In the rows, 128 means zero.
The same turns and mirrors carry the whole set onto itself, and each row onto the other rows of its family. Which rows share a family with each named row? Give them in list order.
These 16 rows form 4 families of 4 rows each.
tuzug: [149 133 141 158 130 132 118 105 150 115 155 144 121 110 142 130 123 121
 126 105 110 106 133 141 128]
Dob: [115 138 160 148 137  92 134 132 172 122 127 115 121 141 130 154 128 174
 135 141 118 144 122 121 102]
Mer: [116 144 166 146 123  97 104 114 169 120 119 123 107 141 129 135 110 166
 119 120 101 136 112 130  89]
sodo: [126 130 140 174 127 129 121 120 156  92 152 130 118 133 142 147 132 105
 134 132  99 128 148 139 131]
Nat: [136 157 173 147 125 138 122 112 168  78 131 106 120 127 107 174  93 153
 144 133 123 111 127 141 109]
mil: [143 124 134 180 129 117 130 114 162 121 150 123 114 132 136 141 109 117
 124 128  91 112 150 151 141]
todi: [144 118 131 158 128 135 129 125 148  90 123 139 135 118 139 141  99 148
 105 123 130  84 114 154 120]
funa: [127 153 185 147 114 134 123 113 159 112 114 116 115 127 110 178  85 161
 133 130 100 114 130 127 113]
ribav: [116 145 147 135 111  96 120 108 152 118 122 146 109 134 124 141 134 156
 128 123 124 141 116 132  89]
Vide: [149 145 146 166 128 128  92 125 156 115 149 132 106 140 143 158 128 113
 133 129 109 117 140 145 131]
Tebez: [132 149 161 156 125 135 131 108 176  90 121 114 136 141 110 191  90 144
 117 124 128 120 132 134 130]
kevoz: [121 114 130 157 122 119 139 131 156 103 118 122 128 116 133 140 113 166
 130 143 144 104 112 155 152]
mafo: [106 142 154 153 137  94 124 125 140 123 149 134 103 125 124 130 122 155
 128 126 123 139 106 128  96]
Metu: [130 117 132 149 124 119 134 126 152  91 126 141 146 118 126 134 103 185
 124 148 120 104 119 131 137]
gil: [124 118 144 163 124 123 143 144 146 109 125 133 137 132 133 125 102 155
 108 133 112 101 118 164 151]
Boke: [108 156 173 143 129 120 126 132 181 108 133 119 122 139 117 192 104 142
 141 149 106 124 123 133 125]

Which other rows belong to the same family as sodo? Nat, ribav, kevoz
Which other rows belong to the same family as Tebez? Vide, mafo, Metu
Which other rows belong to the same family as mil? Mer, funa, gil

